In the rows, 128 means zero.
One turn moves every row onto another: examples first, then more rows asked:
j_941: [109 116 145 130  92 129 144 125 114 104 113 150 112  93 109 122 155 114
 131 136 135 124 127  85  85 123  99 107 100  94 123 104 140 112 125 177
 108 117 123 136 119 134 129 100 126 157 124 158 134 131 102 156 161 132
 143 145 121 113 123 121 139 149 127 125 141 126 116 132 146 100 141 136
  99  95  84]
j_260: [120 133 144 130  76 161 134 117  91 104 124 143 118 101 127 128 166 128
 157 121 145 131 141  86 108 118 115 126 104  98 109 117 130 118 124 184
 106 111 108 134 105 132 103 123 137 150 127 155 137 124  96 138 150 122
 163 155 110 116 145 105 141 137 125 127 136 137 112 145 175  93 140 135
 102 116  93]
j_877: [123 131 125 105 109 105 100 120 115 121 130 120 121 135  97 150 131  89
 140 156 125 119 133 123 114 123 103 115  78 116 112 153 135 116 130 122
 137 145 148 140 110 128 151 123 125 124 153 165 182 112 118 156 137 141
 173 147 116 112 162 120 111 144 152 170 102 106 120 108 169 106 111 134
 139 116 115]
j_440: [140 134 130 119 100 119 136 105 102 122  95 145 137 112 123 143 120 101
 143 130 136 119 111 126 116 100 106 100 128 134 114 126 124 128 125 152
 126 116 141 158 112 118 156 108 143 119 161 150 159 119 129 150 142 146
 153 145 141  85 159 140 129 156 137 147 100 112 161 119 168 113 134 128
 115 114 104]
j_20: [116 132 125 111 105 113 118 122 109 114 127 141 126 102  96 132  93 130
 139 133 118 115 130 138  93 110 121 124 109 135 111 140 115 136 124 135
 132 104 132 143 105 108 135  85 119 129 127 173 158 125 115 156 131 126
 138 151 121 106 121 125 117 164 125 161 133 128 159 129 137 110 130 145
 136 109  89]
j_575: [105 115 154 136  97 137 140 121 109 121 123 159 112  90 116 126 152 121
 139 142 128 115 136  91  79 128 101 110  96  98 112 106 131 113 130 178
 110 107 134 142 108 128 124  93 129 164 116 164 137 134 103 139 160 137
 148 149 118 115 126 113 134 143 115 126 124 122 110 141 154 100 149 145
 101 113  85]
j_430: [135 152 121 114  86 163 131 106  89 133 115 118 133 129 116 151 162  91
 141 115 138 128 139 141 119 124 123 131 102 109  98 150 131 104 135 162
 111 112 105 160 104 129 110 153 121 135 124 173 147 127 117 149 124 140
 161 159 120 112 127 121 133 112 147 174 130 128  87 127 161 114 109 154
 143 125 107]
j_476: [123 131 124 106 112 106 102 118 114 124 125 119 122 135  96 150 130  87
 138 159 125 118 133 124 115 122 104 115  79 116 112 157 132 115 132 123
 134 147 147 141 110 128 152 123 123 127 154 164 180 114 119 154 135 142
 172 149 117 110 161 121 110 143 152 172 104 105 118 108 170 106 109 137
 140 114 112]
j_340: [131 158 131 111  76 158 127 110  87 113 131 120 133 132 123 150 168  99
 149 100 137 129 142 130 117 121 117 135 105 105  97 150 133 116 137 158
 117 108 108 154 106 131 106 154 127 129 123 166 147 118 114 156 130 130
 172 157 109 117 134 115 143 115 142 171 120 129  91 124 162 108 111 147
 140 132 113]
j_640: [123 130 133 126  78 159 138 116  98 100 108 135 115 102 117 125 169 117
 150 126 150 139 135  86 113 117 115 120 106  97 116 116 136 111 116 181
 101 122 101 133 113 136 108 127 130 148 134 152 132 128  95 146 150 125
 153 153 117 108 140 115 139 139 133 128 150 141 114 139 168  94 135 133
  99  99  91]
j_72: [138 144 128 112  83 164 128 106  89 116  95 119 122 120 122 141 167  96
 141 113 157 137 128 124 119 119 116 132 113 104 111 135 145  98 133 176
  99 118  97 154 112 133 103 157 121 138 120 166 150 123 102 148 130 129
 151 155 128 107 129 120 135 120 140 153 148 139  97 136 165 101 119 148
 118 111  99]
j_771: [117 133 126 110 101 110 118 123 107 109 132 144 126 104  98 132  93 133
 140 130 119 118 127 135  92 107 118 125 110 134 112 140 117 140 127 133
 132 104 133 141 103 108 134  84 121 126 130 172 156 123 115 158 133 125
 141 150 118 108 123 126 119 166 121 158 134 127 160 128 138 109 129 141
 135 113  91]
j_167: [137 132 134 121 100 123 133 105 100 128  97 150 139 110 126 146 118 105
 146 134 134 116 114 129 117 102 105 101 125 137 110 126 119 130 128 153
 129 112 142 161 108 114 154 105 145 121 156 152 160 118 131 145 141 145
 156 147 143  88 160 138 128 154 132 150  92 109 158 121 170 116 137 133
 115 121 104]
j_178: [135 135 136 120  97 121 134 109 101 122 103 148 139 109 128 143 117 106
 147 130 135 115 114 125 116 100 102 103 130 135 110 129 120 132 127 153
 130 110 139 157 108 113 151 108 147 119 156 149 159 116 128 147 142 142
 156 147 139  88 160 135 129 154 133 148  93 108 161 121 173 113 139 132
 116 123 104]
j_271: [122 129 127 106 112 106  99 117 112 126 126 120 123 133  98 152 129  89
 138 158 122 116 134 124 113 122 103 114  79 116 110 154 132 115 132 121
 137 142 149 142 109 127 152 122 125 127 152 167 182 113 118 150 134 141
 173 149 118 113 160 120 110 142 149 170 103 106 119 111 168 107 111 139
 140 117 114]
j_267: [109 126 142 102 107  98 104 123 128 120 142 132 115 120  87 142 132  90
 126 164 112 116 134 107  90 123 104 100  79 110 111 142 132 120 136 133
 135 135 155 133 111 137 158 102 122 133 138 174 168 112 115 164 148 133
 167 144 114 123 141 116 122 150 158 159 105 106 115 114 150 111 118 142
 138 111 105]
j_392: [119 127 142 134  85 166 137 111  91 125 122 147 120  97 126 128 161 130
 156 134 143 125 145  96 106 125 121 127 101 104 105 115 122 113 121 185
 104 107 114 143  99 126  98 119 134 156 120 161 138 132  99 125 146 132
 159 159 118 114 144 105 134 131 122 131 131 133 108 149 176  97 141 147
 107 122  92]
j_997: [136 135 134 121  97 121 132 108 100 118  97 147 137 112 126 141 122 105
 147 126 138 119 112 123 115  98 104 100 127 132 112 128 123 131 128 151
 128 114 138 158 111 118 154 107 145 117 161 147 159 115 129 152 143 140
 156 144 139  86 160 137 130 156 135 147  98 112 161 117 170 115 136 128
 113 117 105]
j_142: [115 133 128 109 101 109 116 122 110 107 129 142 125 105  97 134  94 129
 138 128 120 118 128 134  94 107 118 125 112 135 114 141 119 139 127 134
 132 106 130 140 107 111 135  86 118 124 131 169 155 122 114 160 135 124
 140 149 118 105 123 126 120 166 125 158 136 129 162 126 136 110 129 140
 133 106  91]
j_958: [121 130 127 106 110 106  99 118 113 123 129 120 122 134  99 151 129  88
 140 156 124 117 136 124 114 122 104 116  79 115 110 154 131 116 132 120
 138 142 149 140 109 127 151 122 124 126 150 166 180 114 119 151 136 141
 174 150 118 113 160 117 111 142 152 171 102 107 119 109 173 108 109 136
 140 117 113]
j_803: [107 116 154 133  92 129 139 125 113 105 126 156 110  93 115 125 155 121
 140 133 132 120 130  86  82 124  99 108  99  94 117 104 137 117 129 177
 110 112 132 137 114 132 125  97 131 160 119 157 135 129 102 152 164 130
 150 146 114 115 124 115 138 146 118 124 128 124 115 135 153  99 145 136
  99 105  87]
j_273: [111 124 137 103 110 101 106 121 130 127 138 129 113 119  83 143 132  87
 122 168 113 116 133 110  93 122 106  99  76 114 113 141 130 115 134 131
 133 138 153 133 113 135 161 104 120 135 140 175 165 114 119 163 145 136
 162 145 117 121 139 122 120 150 160 159 109 107 114 113 149 110 117 145
 138 107 104]
j_973: [128 148 141 112  73 163 121 109  86 110 121 129 125 123 131 144 167 109
 152 101 149 132 137 118 112 121 110 139 116  99 102 134 142 109 137 175
 109 110 106 152 104 129  94 151 130 135 113 163 155 116 102 143 137 121
 166 157 114 115 139 105 139 121 129 153 127 134 101 138 170 105 126 144
 120 128 106]
j_108: [125 122 133 134  92 168 142 109  92 136 102 140 118  94 118 127 159 120
 146 145 147 125 140 104 110 127 124 121  98 106 112 115 124 103 118 187
  95 112 108 147 101 128 108 122 127 156 126 167 137 139 103 123 139 137
 148 156 128 106 138 113 128 134 129 134 143 134 102 149 173  97 137 149
 105 110  87]
j_365: [108 125 141 105 110 100 106 123 129 126 145 135 112 119  86 142 132  92
 125 166 112 114 133 109  92 124 106 102  78 113 110 141 130 120 137 134
 134 136 157 133 109 132 159 103 122 135 138 176 170 113 120 160 146 136
 166 144 117 122 142 118 119 148 155 159 103 105 114 115 151 110 119 145
 138 114 106]
j_75: [139 132 129 123 103 122 138 105 100 128  95 146 138 110 125 142 117 104
 143 134 136 117 112 129 116 102 107 100 126 136 113 127 120 128 128 153
 126 114 142 159 108 116 156 108 144 120 161 152 159 118 130 147 140 146
 152 147 144  87 158 141 125 153 134 149 100 107 159 121 168 116 134 133
 116 117 102]
j_465: [131 156 129 115  82 162 126 107  85 129 126 121 133 129 122 150 165  98
 148 109 138 126 145 135 116 123 119 133 103 108  96 150 129 111 136 161
 113 107 108 157 101 128 105 150 126 131 118 170 151 123 119 149 123 134
 169 155 113 116 133 115 138 113 142 175 120 127  86 130 163 112 113 156
 143 131 112]
j_533: [128 144 140 117  81 169 125 104  83 127 116 130 124 119 131 144 161 109
 147 114 150 126 138 127 114 124 117 139 110 107  99 133 135 104 137 176
 107 106 109 156 100 128  96 148 126 140 108 170 156 122 109 133 129 127
 162 159 123 113 135 107 132 115 126 156 124 132  93 141 171 105 126 156
 122 134 104]
j_932: [135 154 120 110  84 156 130 108  91 120 111 115 133 129 113 149 168  89
 140 111 142 136 135 135 121 121 119 128 105 110 104 150 136 106 133 161
 108 116 101 153 110 132 110 156 121 131 130 170 146 125 114 160 124 135
 160 155 119 110 127 124 137 117 152 173 136 131  90 124 159 110 106 149
 142 117 106]
j_313: [117 133 125 110 102 110 121 121 111 109 124 141 124 104  92 129  95 125
 136 130 120 118 127 135  93 108 120 123 110 134 115 141 119 136 124 134
 131 107 129 141 107 111 136  85 118 126 131 169 156 125 115 163 133 124
 137 150 120 103 120 127 120 165 129 157 138 130 160 126 135 110 128 139
 135 105  89]
j_942: [135 142 131 116  89 169 130 102  87 132 100 124 125 118 124 142 162 101
 140 120 152 131 134 130 115 124 119 133 108 109 106 132 135  96 135 176
 100 112 104 159 105 128 100 150 121 141 114 171 154 128 109 135 125 133
 153 154 132 109 130 115 132 117 134 156 138 133  90 141 167 105 123 154
 121 122 101]
j_957: [111 126 138 101 108  99 107 124 128 120 139 129 113 119  85 143 133  89
 122 163 114 116 133 106  95 123 106 100  79 112 114 141 134 117 135 131
 132 139 155 134 113 135 159 104 121 133 140 173 167 114 116 165 148 133
 165 145 113 121 139 120 121 151 160 158 108 106 115 113 149 110 118 143
 137 109 105]
j_865: [109 122 138 104 111 101 107 122 128 130 138 132 114 116  86 144 130  89
 122 169 112 112 135 112  92 124 106 103  76 116 109 141 129 116 137 133
 132 136 155 135 111 134 160 104 120 135 135 176 168 115 119 161 145 139
 164 143 118 121 140 119 119 149 157 160 107 105 114 115 150 110 120 148
 137 110 105]
j_674: [133 157 123 108  77 155 129 111  90 107 121 116 132 133 118 149 171  94
 146 101 142 132 136 129 119 118 114 131 108 103 103 151 138 113 133 160
 113 116 104 152 111 133 108 155 123 127 129 164 146 121 111 162 127 129
 168 154 111 114 131 119 143 118 149 172 131 132  94 123 159 110 107 144
 138 120 109]
j_584: [112 114 140 134 101 135 146 121 115 120 105 150 110  90 106 123 152 111
 125 146 134 122 127  95  85 126 106 106  97  99 122 104 137 106 124 177
 103 117 126 142 114 134 131 100 122 160 123 162 134 138 105 148 156 141
 138 148 127 109 119 125 132 145 127 126 143 124 111 136 147 102 141 143
 102  93  81]
j_207: [109 110 146 137 100 138 145 119 112 130 113 155 110  89 112 127 149 117
 132 150 130 116 132  97  79 129 106 110  93 102 116 104 132 106 126 182
 105 110 130 146 109 132 127  97 124 165 116 167 136 137 109 140 157 141
 142 149 126 112 121 119 130 142 119 130 133 123 109 140 153 101 144 147
 102 104  80]
j_701: [129 126 128 131  90 163 142 113  95 119  97 136 115  97 113 125 165 113
 143 139 152 133 134  97 113 123 120 120 102 104 118 116 131 102 116 186
  96 120 102 141 111 134 113 128 121 152 134 161 136 136  99 137 142 133
 144 155 125 103 133 120 131 138 135 131 157 141 108 143 168  95 134 140
 102  96  86]
j_59: [122 129 126 105 110 105 101 119 113 121 127 119 120 134  97 150 130  88
 138 157 126 119 132 122 115 119 102 114  78 114 110 156 133 116 130 120
 138 145 147 139 111 129 152 124 123 124 153 165 182 113 120 156 137 142
 172 148 116 114 161 119 112 144 153 171 104 108 119 109 167 106 112 135
 139 114 114]
j_826: [118 133 123 111 105 111 120 123 109 113 122 141 125 103  93 130  94 127
 135 134 122 119 128 138  90 108 121 121 110 136 112 141 116 134 125 136
 130 106 129 140 107 109 137  86 117 126 131 172 156 126 116 157 131 127
 136 150 124 105 120 129 117 166 127 159 139 128 156 127 136 109 128 140
 136 104  88]
j_280: [133 152 135 109  76 160 125 108  87 101 107 124 125 125 126 141 170 100
 145 101 157 136 130 118 117 116 110 135 116  99 111 135 146 107 134 172
 106 118  99 150 112 135 100 154 125 133 119 161 153 117 100 153 134 122
 159 154 120 113 131 113 140 124 137 151 139 140 101 133 166 100 123 142
 117 115 102]

j_941 turns into j_207
j_476 turns into j_958
j_108 turns into j_260
And these:
j_533 turns into j_280
j_465 turns into j_674

